In the data rows, zero lies at 4.5, halfway between 4 and 5.
The same things were measured in two ways. The second way is not exact.
First some of them both ways: the first way, then the second way, then a blank line.
[3 5 2 5 2 2 3 7]
[4 3 4 4 2 4 5 0]

[5 7 8 3 3 6 3 5]
[6 3 4 6 6 6 5 2]

[2 4 5 6 4 3 7 8]
[4 5 7 8 3 4 4 1]

[7 7 5 4 2 3 3 7]
[3 3 2 2 5 5 6 0]

[7 3 5 3 8 4 6 2]
[2 8 3 4 8 4 4 9]

[6 6 4 8 3 7 4 2]
[7 0 4 2 2 7 6 4]

[4 6 4 8 2 7 4 5]
[8 0 5 3 1 6 5 0]

[2 5 3 5 1 3 3 7]
[5 3 5 5 2 3 5 0]

[2 8 6 5 2 6 4 5]
[6 1 6 6 2 6 5 0]

[6 6 2 8 4 6 4 1]
[5 0 3 1 2 7 6 6]

[3 2 4 2 7 5 4 1]
[5 9 6 6 7 2 3 9]

[7 3 4 3 9 4 5 1]
[2 8 3 4 7 4 4 9]

[5 7 4 8 3 7 4 3]
[8 0 5 3 2 7 6 2]

Now 16 new things, measured the second way only, each followed by its number:
[4 8 4 5 8 5 4 9] 0
[6 2 7 7 2 4 5 0] 1
[5 9 5 7 6 2 3 9] 2
[4 8 4 6 7 3 4 9] 3
[5 1 4 2 2 8 6 6] 4
[5 3 3 3 7 6 6 1] 5
[6 3 4 6 5 5 5 1] 6
[2 7 5 3 7 4 4 8] 7
[5 2 5 4 1 4 5 0] 8
[2 8 4 4 7 4 3 9] 9
[3 8 3 5 8 5 4 9] 10
[4 8 4 4 8 4 4 9] 11
[4 6 7 7 6 4 3 3] 12
[4 3 2 3 6 6 5 2] 13
[3 3 2 2 5 6 5 1] 14
[5 3 5 6 1 3 5 0] 15
A few of them come next, measured the first way, each followed by the number of its row above:
[2 5 3 6 2 3 3 7] 15
[7 7 5 4 3 4 4 8] 14
[7 3 5 3 8 5 5 1] 10
[3 6 3 7 2 4 3 7] 8
[5 2 5 3 8 5 4 1] 3
Now 16 new things, measured the second way only, each followed by its number:
[6 1 7 7 1 5 5 0] 0
[4 4 5 4 2 3 5 0] 1
[3 3 2 2 4 5 5 0] 2
[7 0 6 3 1 5 6 0] 3
[2 8 6 6 6 4 3 7] 4
[6 2 6 7 4 5 5 0] 5
[5 8 6 6 6 3 3 9] 6
[4 7 4 5 8 4 4 9] 7
[6 2 7 7 3 5 5 0] 8
[4 3 3 3 3 4 5 0] 9
[4 8 3 5 7 4 4 9] 10
[5 1 4 1 2 8 6 7] 11
[7 3 6 7 5 5 5 1] 12
[5 3 4 4 2 3 5 0] 13
[3 8 3 3 7 4 3 9] 14
[3 7 6 7 6 3 3 6] 15
A few of them come next, measured the first way, each followed by the number of its row above:
[7 2 4 4 8 5 5 2] 14
[3 2 4 3 7 5 5 0] 6
[3 8 7 4 2 6 3 5] 5
[6 2 5 3 8 5 4 1] 10
[3 6 8 3 3 7 4 5] 12
Now 16 new things, measured the second way only, each followed by its number:
[6 1 5 4 1 4 5 0] 0
[5 8 5 6 8 3 4 9] 1
[7 1 6 6 2 6 5 0] 2
[4 8 5 6 7 3 3 9] 3
[7 1 5 4 0 5 5 0] 4
[5 1 7 7 1 5 5 0] 5
[4 3 4 3 2 4 5 0] 6
[2 7 3 3 7 5 4 9] 7
[4 4 5 4 2 3 5 0] 8
[3 4 3 3 3 5 5 0] 9
[3 3 2 1 4 6 6 1] 10
[2 9 5 5 6 3 3 9] 11
[5 9 5 6 7 2 3 9] 12
[4 8 4 5 8 3 3 9] 13
[2 8 3 3 7 4 4 9] 14
[2 9 4 4 7 4 3 9] 15
A few of them come next, measured the first way, each followed by the number of its row above:
[6 5 3 5 2 2 4 7] 10
[8 3 4 4 8 4 6 2] 7
[3 2 4 2 8 5 4 1] 12
[5 6 3 5 2 2 3 8] 9
[5 2 5 2 8 5 4 1] 13
